One turn moves each row of this set onto another row. After a few examples, where does it send each row asked below?
K853: [ -4   0 -10   0   3   0   3 -13  13   2  -7  -7   8  -5   4  -7  12   5
   0   3  -5   0  -1 -11  -2  -1  12   1  -2  -2  12 -14  -8  -7  -2  -1
  15  11]
K381: [  5  -8  10  -4   9  -3  -1 -14   2   8   2  -9   0   7  -3   7  13   3
  -3   6 -12   0  11  -4 -13   1  -2   3  -5 -21   8  -5  -1  12  10  -1
   4  -1]
K122: [ -4   2  -1   4   8 -11  -7 -17   9 -17  -7 -13   6  -5 -24  -2 -10  -3
  -5   0  -7  -3   4  -2   6   7   7   0   2  -9  17   4   3   2   7   8
   1  -5]
K832: [  5  -8   0  11  -1   7  -3  -2   4   8   9  -7   7  -5  -2   7   7  -2
  -6  -5   7  -5 -11  -4  -7  -3   4   1  -2  -2   7 -12  -4   7   6   7
   5   3]
K911: [  1   6   1 -12  15  -9  -3 -24   9 -15   0   5  -4  -3  -6  -5   4  -2
   8   9  -2  -2   8  -4   1   8  -1   1 -12  -5   7   9  -3   2   7  -3
  -8  -5]
K79: [  3   2  -9   3   3  -5   3   3   2   6  -8   4  -5  -3   0 -12  -5   7
   3 -11   1 -10   3 -10   7   0  -1 -12  -3  -3   0  -4   1 -17   6  -8
   5  -6]
K577: [ -9  12  10  10  -1  -1   1 -16   1   2  -2  -7   2   4 -15  -1 -18   2
  -1   8  -5   3   6  -7   2   0   4   0  25  -2   8  -6   4   0  11  -6
  -1   1]
K542: [-12   1   0  -2   9 -14  -9 -10  -1   3  -7 -16   8  -1   5  -8  13  -6
  12  13   1  -5  12   1 -10   4  10   7   2 -10   5  -2   7   2   7  -5
   4   5]
K579: [  7   6  -7   9  -5   1  -4   1   2   8  -2   3 -11   0  -6  -5  -2   0
  -3  -4  -3  -6   2  -6   8   5  -3 -10  12 -14  -9  -6   2 -17   7  -9
  -3 -11]
K986: [ 16   9   3  -5  -3  -6  -6  -2  -1 -16  -8 -11  -3   0  -1   2   9  -1
  -3  13 -13  -3  12   3  -5   6  -3  -9   8 -16   6   4   2  10  11   1
   2  -4]
K126: [ -5  -3  -7   6   5  -5   8   0   2   7   1  -2   2   1   4 -18   5   2
   8  -5  -2  -6   7  -7  14  10  -5  -2  -1  -2   4 -11  12 -12   3  -9
   3  -2]
K899: [-14   2  10   4   6  -1  -7  -8  12 -13   8 -15   1   2  -6   2 -15   3
  -6   3   1  -1   2 -12   2  -4 -11  -3  11  -5  13   5   0  -3   7  -9
   8   3]
K692: [10 -7  0  9 -3  8 -2 -2  4  3 10 -3  3 -5  4  5 14 -2 -4  3  7 -1 -5 -6
 -9 -4 -3 -1 -8 -2  3 -6 -9  3 11  2  1  2]
K314: [  2   0  11  -8  -3  -1  -5  -8  14   1  -4  -4   8   6  -4  -3 -20   4
  -2  10  -1   0   8 -18  -1  -7   2  -2  12   3   1  -6  -8  -3   7  -8
  10   5]
K501: [  6   9   3   4  -3  -5 -13   6  -4   9  -4  -6  -4  -6  -1 -10  11  -7
   6   9   5 -11   5  11  -9   2   2   0  12   6   5  -4  -2   8   6   4
   4   1]
K901: [ -8  16  10   5   7   0  -2 -13   3 -13   6   3   2  -4  -5  -4   0   4
   2  10 -17   0   5  -6   5   5 -15  -1  14   2  15   3   6  -2  12 -11
  -1   3]
K466: [ 10   0   2   8  -1  -1  -8   3  12  -1   0  -7  -5   4  -5  -2  -1  -1
  -7  -8  -3 -13  10 -10   1   3  -1 -12   9 -13 -10   8   6  -6  12  -3
   2 -15]
K8: [ 9 -5  1  9 -3  6  2 -2  0  1  9 -4  2 -8  0  4  6  4 -6 -6  3  5 -9 -4
 -2 -3 -5  0 -9 -2  9 -7 -4  8  5  9  2  5]
K988: [ -5   3  15 -13  14  -3  -9 -10   8  -2   7   7   0   1  -1   2  -9   5
   5   3  -6  -8   1 -14  -2  -3 -15   0   3  -3   5   0  -4   1   5 -16
   5   4]
K295: [  6  -3   6  12   2   0   0  -2  10   7   5 -10  -3  11  -5  -7   9  -1
  -3  -4 -11  -9  15  -5   6  12  -5  -1  13  -9  -3  -1  15   1  10   0
   3 -10]
K480: [  6  -1  -4  -7   6  -7  -4 -19  13  -2 -12   0   6   3 -13   0  -6 -12
   4  14   1 -16   8  -6  -7   2  16  -3   5  -2   9  -9  -9  -3  10  -6
   0  -9]
K684: [ -1   2   0  -2  11  -9  -4 -23   9 -16   3  -5  -4  -4 -13  -3   1  -1
  -3   5 -10   7   3   0   8  13 -10   8  -6 -12  12   1   4  -2  -1   3
  -1  -1]
K51: [ -5  -7   4   5  12  -6   4   1   8   7   3 -11   2   8   1 -11   3   3
   5 -11   0 -14  13  -9   6   7  -2  -2  -1  -3   4   2  15   1   7  -3
   6  -7]
K492: [ -3   9   8  -3   1  -1  -6 -13   2   0   1   7  11   0   0  -2  -8  -5
  10  17  -7  -4   4 -13   2   3   1   3  15  -1  -4  -9   4  -3  13 -18
  -7   4]
K618: [  2  -4  -3   3   1  -8  -6 -19  13  -3  -9 -10   4   3 -20   2 -11 -12
  -7   9  -6  -6   2  -1   0   7   8   3  12  -9  14 -16  -1  -6   2   3
   7  -5]
K631: [ -1  20 -10  -4   4  -6  -3  -8  -2  -2 -14  -2  -8  -8  -6  -3  -1   6
   6  -1   0  -7  -7   3  -1   1  13  -8  13  -9  10  -8  -3   0  -7   1
   5   3]
K868: [  7   3 -10   0  -1   3  -4  -8   4 -17   1  -9  -3  -3  -1  14   0  -1
  -7   2   0  -2 -13  -8   2   1   2 -10   5 -26   3  -6  -4   1   1  -4
  -2   0]
K762: [  4  11   2   3  -2  -7 -11   5 -11   1   0  -6 -11  -8   0  -7   8  -4
   8   8   9  -3   3  14  -3   3  -4  -2   4   0   3   1   2   9   5   4
  -3   1]
K206: [  8   0  -2 -12   9  -5  -2 -25  14  -3  -1   6  -5   4  -3  -2   5  -9
   5  19   0  -6   6  -4  -4   6   1   5  -3  -5   3 -12  -8  -7   2 -10
  -4  -6]
K58: [  4   8   0   6  -6  -8 -11   8  -8  -1  -3 -12   0 -10  -2 -10   4  -6
   5   6   6  -6   0  12   2   4   0  -1   9   4   6  -3   5  10   2   8
   3   5]

K58 goes to K832
K868 goes to K631
Now find these:
K480 goes to K206
K466 goes to K579
K314 goes to K492

One turn moves each row of this set onto another row. After a few examples, where does it send each row asked below?
K999: [ -4  -5  -3   8   6  16   1   4   4  10   2  -3   6  12  -7  -3   5   0
   2 -10]
K500: [ -2  -4   8  -1 -10  10   0   1   6  -2  -6   5   1  -5   9   8  -6  -6
  12  13]
K217: [-4 -6  7 -3 -5  8  0  1  5  1 -9  3  1 -4 19  5 -2 -3 10  9]
K979: [  9  -6   1   5  -7  -1  -1  -5   2  -6  -5  -7 -10   9  -8   6  11   4
 -10  12]
K887: [ -8  -7  -1   9   2  17   0  -2   6   9   7  -3   8  10 -13   1   1  -4
   0  -5]
K955: [ -4  -7   4  -4  -8   8  -2  -1   1   2  -5   4   5  -4  15   6  -4 -12
  13   3]
K165: [  0  -4   9   7   7  -3  -8  -8  -4   8  -6 -11  -9 -14  -8  -2  -4   0
   0   6]
K741: [ -2  -4   6  -4   0 -11  -6   0  18  -2  -7  -3  12  -2  -9   3  -5  -6
   1   1]
K503: [  1  -4   8   9   7   2  -6  -8  -2   9  -3  -7 -11 -16  -8  -4  -4   3
  -1   4]
K946: [ 9  0 -6  1 -4 -5  6 -2 -3  6 10  5  7  3  7  2 14  7 -5  4]
K681: [ 9 -5 -6 -1 -3 -3  6  2 -2  9 10 -2  4  2  4  0 17  6 -7  7]
K927: [ -3 -12  -3   8   3  13  -4   2   5   9   5  -2   0  12 -15   0   0   2
   2  -6]
K729: [  5   0   9  -5  -2  -2  13   2  -2  -7  -3 -10  11  -2   0  -4  -1  10
  -4 -11]
K235: [  3  -1   3  -3  -3  11  -4   0   1   3   8  -2  -9   6  10 -18  -1  -9
  -2   2]
K810: [  3   1   2   0  -2  13  -9   0   3   4   4  -3  -9   1  10 -18  -3  -7
  -4   1]
K90: [ 9 -2 -5 -3 -4 -3  9 -1 -2  8 11  3  3  3  8  0 11  7 -7  6]
K63: [  6   2   0   4  -4   3   1   0  -3  -4  -6  -7 -15   7 -11   6  11  -1
  -2  12]
K766: [  5  -8   0  18 -13  -8  -5   5  -4  -2   0  -1   0 -10   0   0  -4  -5
   6  -9]
K792: [  1  -2   3  -5   0  13  -5   2   4   1   3  -1 -12   3  10 -15  -4  -9
  -3   2]
K905: [ -4   2  12  -6   2   1   9   7   0  -4   2 -12  12  -2  -2  -6  -4   8
  -7  -3]
K424: [-10  -8  -5   6  -1  -9  -1  -9   2 -10   9   5   2  10   0   5   1   3
   3 -10]
K895: [-2 -7  7 -3 -6 12 -5 -3  8  1 -6  1  1 -4 17  6  3 -4 11  4]
K271: [  3   3  11  -6   3  -2  11   4  -3 -10   1  -8   7  -3  -7  -7  -7   7
  -5  -3]
K783: [  7  -8  -4  14  -3 -11  -4   7  -6   1  -1   1  -5  -8   0  -4   0  -8
   8  -9]
K798: [ -2  -3   3  -3   0  -9  -5   1  19  -1  -8 -10   9  -4  -9   4  -7  -8
  -2   2]
K745: [ 1  7 11 -8  2 -4 12  6 -2 -6 -1 -5  7 -5 -3 -4 -7  4 -6 -4]
K277: [  9  -2  -2   2  -2   2  -1  -3   2 -11  -6  -6  -8   3  -5  11  12   0
  -6  14]
K723: [  2  -3   6  -5  -5 -12  -5   3  14  -4  -7  -6  15   0  -8   4  -8  -8
  -2   3]
K477: [  5  -5  -2  16  -7 -12  -5   7 -10  -1  -2   4  -1 -10  -2  -7   0  -3
   0 -10]
K661: [-11  -5  -3  10   1  13  -3   0   4  10   9  -3   8  10 -14  -2  -2   0
   1  -4]
K36: [ -1  -4   4  10   7  -1  -9  -7  -6   9  -4  -7  -8 -17  -6   1  -6   1
   1   6]
K827: [  7  -6   0  14  -5 -10  -8  12  -5   3   2   2  -2  -9   0  -3  -3  -5
   7 -12]
K592: [-10  -7  -4   5  -2  -9  -4 -11   2  -8   3   5   2  11   0   8  -3   2
   3 -11]
K564: [  6  -4  -5   4 -10   1  -2  -5   0  -5  -7  -6 -11   7  -7   6  14   0
  -7   9]
K688: [-10 -10  -1   7  -1  -3  -4 -11  -1  -8   6   5   5  11   0   3   2   5
   3 -12]

K503 goes to K798
K895 goes to K783
Now find these:
K271 goes to K887
K477 goes to K905
K500 goes to K766
K688 goes to K681
K741 goes to K424

